Each path below is one point turned by a fixed rotation once a step. After each direction that follows a path, write how fast that rotation turns it, in degrees a step (0 if it stays still).
Each turn is a multiple of 5 degrees from 10 to 175, or 0.
Each row of a path follows its step; steps can be skipped.
Rotation 1:
step 3: [  1.0  -9.7   0.4   6.6   6.3 -14.8 -12.4 -13.5   2.5 -20.5  -1.7  -5.5
  -5.9 -17.7   1.7  17.0   9.6 -14.3   1.9  -4.6   3.6 -20.0 -12.8 -16.8
  10.0  12.2  18.5 -11.0   8.5   3.0  -2.2   2.7 -11.1   5.1 -11.6 -19.2
  -1.1   2.7   7.8  14.7 -15.6   6.8 -25.7 -10.4  12.8]
step 4: [ -7.8 -11.5  -2.4   8.7 -30.3  -5.3  -6.1  22.4  -2.0  -6.7 -13.1  17.0
  -2.4   2.4 -20.5  -1.3  -0.4 -12.9   1.1  -1.0 -10.8  -4.6  -4.7   6.1
  -7.1  -2.6   3.5  14.8 -11.0  13.7  -9.1   4.0   3.9  12.8  19.4   3.0
   1.5  -2.4   6.2  14.7  -7.3   1.0 -29.9  -0.9 -20.9]
step 6: [ -9.0 -16.1  -3.1  18.6  17.4 -10.4   7.0  23.3 -19.9  -4.0   6.9 -15.5
   7.7 -18.7  18.4   5.3   7.4  -6.9  -2.8 -25.7   7.7   8.1  -5.4   1.7
   2.9   1.7   0.4   3.2  10.3  -2.7 -17.0  10.8  -6.4  10.8 -22.6 -12.9
   5.3  -5.3   1.3  -2.4  -7.4 -15.7  -8.3  -6.1   2.8]
step 7: [-14.4 -17.9   1.2   4.1 -17.8   5.1  -5.3  -4.0   0.1  -3.8   5.5   8.2
  19.6  -6.1 -10.2  -2.0 -12.4  -1.4   4.4  -8.0  -8.9  16.0  13.6  -4.1
 -12.1 -13.8   6.3  24.1 -22.4   5.5 -21.4  -6.1  -7.6  -5.5 -17.9 -12.4
   1.2  -4.0   8.5  26.1  10.0  10.4   0.5   8.9  -2.6]
step 8: [-29.8  -1.4  -2.9  -3.5   5.9   8.0  10.7  -4.6  12.0  -4.4 -12.6   3.0
 -10.5  11.4  21.2  -2.8   2.2  -3.8  -7.5   8.3   7.0 -10.9  -2.0  -7.1
  11.9  17.9  -5.3  20.3 -18.4   7.0 -13.0 -15.3 -17.3  12.3  -4.1  -7.6
  -4.3   3.5  -9.9 -17.9   5.6  13.1  11.1  16.9 -13.2]
step 9: [ -4.0   7.5  22.0 -10.9  15.7 -22.3   1.5   0.1 -20.4  20.1  -9.3  -3.8
   6.4   7.6  13.9 -16.3  19.9  -8.3   2.5 -14.1  12.0   6.4 -16.6  13.6
 -14.4  -6.4  -4.8   2.9  -4.6  -0.7   0.4  -3.6  -4.3  24.8 -10.9  -6.8
  -5.8  -3.1  12.5   4.9  -3.1 -11.8  11.6   2.3 -11.5]
step 10: [ 11.1  12.7  -1.5  23.5 -20.5  14.5  -4.9 -26.1   4.9  25.5   4.3   2.9
  16.1  -5.4   1.3  -1.7   2.3  -3.0   2.0 -13.1   3.2   8.0   7.1  -1.3
  -1.7  -9.2 -11.4   8.2  -8.8  14.2   0.0   5.1  13.3   5.2 -17.5 -18.4
 -10.2 -16.5 -14.8   5.4  -8.9  10.1  13.9  -0.2   5.4]
step 11: [  1.0  10.3   2.6 -18.3   4.8   4.8  17.8 -16.2   4.2   8.3 -11.8   5.5
  -7.1 -17.0  14.2  -2.6   1.8   0.2   3.3   4.6  -7.0   2.7  -3.1 -29.6
   4.7  11.8   1.0  -0.9   2.4  -5.3  -3.9  19.8  -7.7  -1.3  -6.5 -10.8
   7.3  -8.2  -5.7  -9.0   3.6  34.0 -11.1   1.6 -26.4]
step 12: [ 10.3  -9.4  -1.1 -13.6 -13.4 -31.2  -5.9  -5.4   8.1   8.7  -9.4  12.8
  -7.6   5.5   3.8 -20.8   0.4  -6.4   1.1 -10.1   5.3  -0.1 -18.6  -3.4
 -16.2   7.5   5.8  -5.5  18.4 -15.3  -1.5  -8.9  -5.4   8.3  12.9 -13.2
 -16.0  14.9 -14.6  20.3  -5.8   2.2   8.0  -6.8 -13.4]
Speeds:
[  2.6  -1.1   0.2   4.4   1.2  -0.6  -5.9  -1.5 -10.7   1.9   3.7  -8.0
   2.6  -5.2   0.6   1.0   1.2   6.4  -2.1  -5.0   2.9  -1.9   5.8  -3.8
   2.0  -0.8  -2.3  -4.8  -5.6  -1.7   0.1  -0.8   4.5  -3.4  -1.9  -3.5
  -3.8  -6.6   2.1  -2.1   0.1   2.2  -0.6  -5.7   2.6]	95
[-7.8 -1.8  0.9  7.5  8.9  5.6 -1.3 -1.4  0.7 -1.9 -0.9  3.1  0.8 -4.1
  1.0 -5.6  6.1  6.1 -0.9  0.1 -3.4  1.2  5.0 10.2  1.0 -2.8  3.3  1.3
  0.6 -2.3 -2.2 -6.7 -2.3 -1.7 -1.4  0.4  3.7 -1.2 -1.3  2.6  0.1 -0.9
  1.5  0.0 -4.9]	35
[-0.4  4.6 -8.0  6.3  4.1 -1.4 -3.3 -2.7  0.7 -1.4  3.1  2.6 -4.3  4.4
  3.5  5.5 -0.7  1.9 -0.9  2.5  2.2 -1.9 -4.4 -2.2 11.1  4.5 -1.0  1.9
 -1.4  1.4  1.5 -0.6  0.1  4.6 -7.7  0.4  7.9  0.9 -5.3 -0.8  1.0  2.2
 -1.4 -3.5  2.4]	145
[ 0.7  8.8 -3.0  9.2 -1.4  0.4  5.2 -2.1 -0.2  0.7 -2.9 -3.2  2.9 -2.6
  3.1 -0.8  1.7  2.7  4.7  1.5 -2.5  8.8 -2.1  1.6 -4.2 -2.8 -8.1  2.7
  3.6 -2.3  2.3  3.8  0.0  1.9  0.0  0.0  1.0 -0.2  4.9 -5.8 -1.3 -6.1
 -1.8 -0.1  6.3]	85
[-0.1 -2.3 -1.0  3.4 -4.1  3.4 -3.4 -1.3  1.1 -3.9 -9.4  3.2  7.1 -4.5
 -5.8  3.2 -3.1 -2.4  4.3 -4.7  1.3 -0.3  1.9 -3.3  3.0 -4.0  3.9 -1.5
  2.1  4.6  4.8  0.5  3.4  7.2 -5.1  5.3  0.5 -4.6  1.0  3.3  3.1 -4.4
  4.8 -0.5 -1.1]	115
[-3.1 -2.3  4.9 -0.3  1.3 -5.1 -1.2  5.9 -2.3  5.1 -5.2 -0.4 -5.4 -0.1
 -5.4 -3.2 -1.3  0.1 -3.4  3.9 -3.7  2.0 -5.6 -1.4  2.5 -0.2 -6.3  2.1
 -0.3 -6.5  1.2  3.8  7.4 -3.2 -5.6  0.6  4.8 -5.0  3.0  5.6  4.6 -2.6
 -1.8  1.1 -4.2]	145
[ 1.2 -2.4  3.7  0.8 -3.6  1.5 -4.0 -0.1  3.5 -2.3 -4.3  8.0  2.0  1.1
  3.1 -4.1 -1.4 10.3 -8.1  2.4  1.9 -1.9  0.0 -4.9 -2.9  4.8  2.2  1.1
 -3.9 -4.5 -0.5  0.9 -1.3  7.5  4.4 -3.7  1.1  2.3  5.4 -2.6  4.1 -3.3
 -3.3 -2.9  2.6]	90
